0: [23, 45, 30, 41, 50, 80, 41, 73, 41, 34, 54, 72, 55, 35, 39, 81, 64, 31, 59, 77, 46, 47, 29, 56]
1: [60, 51, 62, 70, 38, 40, 52, 19, 52, 41, 62, 30, 39, 57, 52, 36, 53, 59, 37, 28, 59, 46, 60, 37]
2: [47, 68, 65, 73, 26, 57, 51, 37, 48, 35, 48, 28, 59, 66, 51, 50, 56, 49, 51, 34, 50, 59, 59, 40]
3: [53, 38, 38, 41, 69, 40, 42, 44, 43, 47, 62, 44, 34, 43, 38, 54, 48, 55, 45, 48, 58, 39, 47, 60]
4: [33, 49, 44, 42, 39, 60, 51, 57, 44, 53, 53, 71, 55, 37, 58, 41, 58, 41, 56, 53, 58, 50, 50, 38]
5: [47, 59, 25, 36, 48, 70, 54, 74, 31, 48, 47, 61, 57, 63, 37, 52, 56, 48, 67, 43, 54, 51, 53, 47]
6: [59, 58, 39, 36, 55, 36, 48, 48, 36, 60, 48, 36, 52, 61, 56, 21, 36, 43, 69, 15, 58, 45, 57, 43]
7: [37, 45, 34, 49, 47, 55, 43, 44, 41, 31, 62, 50, 47, 42, 40, 52, 59, 43, 52, 49, 59, 43, 45, 44]
8: [50, 60, 27, 36, 45, 70, 57, 71, 31, 50, 45, 60, 58, 65, 36, 54, 56, 49, 69, 43, 53, 53, 55, 50]
9: [47, 46, 35, 31, 62, 54, 48, 77, 49, 61, 39, 67, 55, 43, 48, 60, 47, 42, 59, 69, 44, 51, 40, 62]
10: [69, 54, 70, 59, 64, 40, 42, 46, 62, 60, 35, 23, 49, 66, 54, 68, 34, 49, 43, 59, 29, 51, 35, 74]
11: [22, 43, 29, 41, 50, 83, 42, 71, 41, 36, 55, 71, 53, 38, 40, 79, 66, 30, 61, 76, 47, 46, 28, 58]
12: [49, 50, 33, 44, 53, 43, 55, 50, 42, 39, 63, 47, 46, 50, 31, 40, 48, 60, 52, 33, 62, 47, 63, 41]
13: [28, 51, 66, 61, 25, 62, 54, 60, 68, 54, 40, 73, 69, 37, 72, 49, 57, 42, 54, 73, 39, 66, 50, 37]
14: [79, 41, 65, 51, 68, 65, 32, 27, 29, 75, 48, 32, 24, 50, 76, 66, 55, 31, 38, 52, 55, 16, 7, 72]
15: [27, 47, 57, 44, 48, 50, 45, 62, 62, 55, 41, 69, 66, 28, 67, 48, 47, 36, 58, 69, 43, 58, 44, 46]
16: [41, 53, 29, 29, 53, 51, 54, 80, 46, 58, 43, 72, 64, 49, 43, 41, 45, 49, 69, 48, 51, 62, 58, 46]
17: [25, 45, 29, 39, 51, 81, 41, 73, 38, 35, 53, 71, 55, 40, 42, 79, 64, 33, 61, 76, 46, 46, 27, 58]
18: [60, 58, 68, 61, 37, 55, 53, 44, 53, 66, 42, 50, 51, 58, 71, 41, 50, 48, 51, 45, 46, 53, 49, 47]
19: [70, 49, 62, 52, 46, 39, 71, 51, 65, 75, 44, 69, 47, 53, 58, 37, 50, 77, 36, 54, 52, 60, 73, 44]
20: [76, 65, 44, 36, 62, 33, 53, 58, 39, 67, 38, 26, 52, 78, 43, 28, 28, 56, 63, 16, 49, 53, 62, 55]
21: [15, 43, 13, 31, 50, 50, 36, 57, 31, 17, 71, 54, 54, 28, 33, 40, 55, 34, 67, 39, 67, 42, 47, 38]
22: [40, 56, 31, 33, 48, 76, 54, 76, 35, 57, 46, 73, 56, 53, 45, 57, 60, 42, 65, 56, 55, 51, 45, 50]
23: [54, 44, 56, 63, 55, 60, 43, 36, 46, 35, 58, 36, 36, 54, 39, 78, 60, 50, 35, 59, 48, 38, 34, 61]
24: [65, 45, 53, 63, 67, 15, 63, 44, 74, 35, 59, 34, 43, 61, 17, 56, 38, 89, 29, 49, 43, 66, 86, 57]
25: [65, 52, 42, 30, 66, 66, 55, 77, 39, 78, 33, 73, 50, 58, 52, 62, 49, 50, 56, 66, 46, 47, 37, 66]

[56, 43, 50, 63, 55, 64, 45, 36, 44, 35, 59, 38, 38, 55, 39, 78, 61, 49, 38, 59, 48, 36, 31, 62] 23 7 3 10 12
[60, 50, 62, 69, 40, 40, 53, 22, 52, 40, 61, 27, 41, 54, 52, 35, 52, 60, 37, 28, 56, 45, 62, 38] 1 2 12 18 7
[71, 52, 72, 59, 68, 40, 44, 46, 60, 57, 37, 23, 49, 64, 53, 69, 35, 49, 42, 59, 31, 51, 37, 73] 10 23 18 3 9
[58, 42, 41, 35, 71, 36, 36, 40, 34, 54, 57, 32, 38, 45, 48, 41, 40, 42, 52, 34, 59, 30, 35, 57] 3 6 12 7 23
[45, 45, 37, 29, 64, 57, 47, 75, 47, 59, 41, 70, 56, 44, 47, 60, 48, 42, 59, 69, 47, 52, 39, 61] 9 25 22 16 15
[73, 63, 43, 36, 61, 32, 54, 56, 40, 62, 40, 25, 55, 76, 45, 29, 29, 55, 63, 17, 50, 54, 63, 55] 20 6 12 18 8
[43, 55, 39, 50, 44, 48, 58, 56, 50, 33, 54, 44, 57, 59, 31, 49, 50, 58, 57, 41, 48, 60, 69, 44] 12 7 8 5 2
[57, 44, 41, 37, 70, 41, 34, 38, 33, 51, 59, 34, 38, 45, 50, 41, 42, 43, 51, 34, 61, 30, 37, 54] 3 7 6 12 23
[80, 42, 65, 52, 68, 66, 29, 20, 26, 77, 46, 32, 22, 52, 77, 66, 58, 31, 38, 51, 55, 13, 5, 73] 14 23 10 3 18
[68, 64, 61, 42, 50, 50, 53, 65, 48, 76, 28, 48, 61, 67, 66, 40, 37, 47, 61, 43, 43, 57, 50, 55] 18 20 25 6 16
[43, 50, 70, 70, 47, 84, 38, 45, 50, 45, 43, 45, 46, 52, 59, 99, 65, 32, 44, 84, 33, 42, 13, 72] 23 17 11 0 10
[50, 34, 38, 41, 65, 43, 55, 54, 54, 49, 61, 71, 37, 34, 36, 60, 55, 65, 37, 68, 56, 48, 52, 52] 3 7 9 12 4
[62, 46, 53, 61, 66, 13, 65, 44, 75, 32, 58, 34, 48, 61, 16, 57, 37, 89, 29, 50, 45, 65, 87, 57] 24 12 19 1 3
[42, 54, 33, 29, 53, 52, 58, 80, 46, 56, 43, 71, 63, 50, 44, 40, 44, 50, 67, 50, 49, 60, 58, 46] 16 5 22 8 9
[68, 63, 60, 44, 51, 52, 55, 63, 49, 77, 29, 48, 61, 67, 66, 39, 39, 49, 59, 44, 43, 58, 50, 55] 18 20 25 6 19
[54, 45, 53, 64, 54, 61, 44, 36, 42, 34, 60, 37, 36, 54, 42, 76, 61, 49, 38, 58, 48, 37, 33, 61] 23 7 3 10 2
[58, 56, 70, 61, 37, 53, 55, 39, 54, 63, 39, 47, 53, 58, 70, 41, 49, 48, 51, 45, 47, 53, 48, 45] 18 2 1 19 4
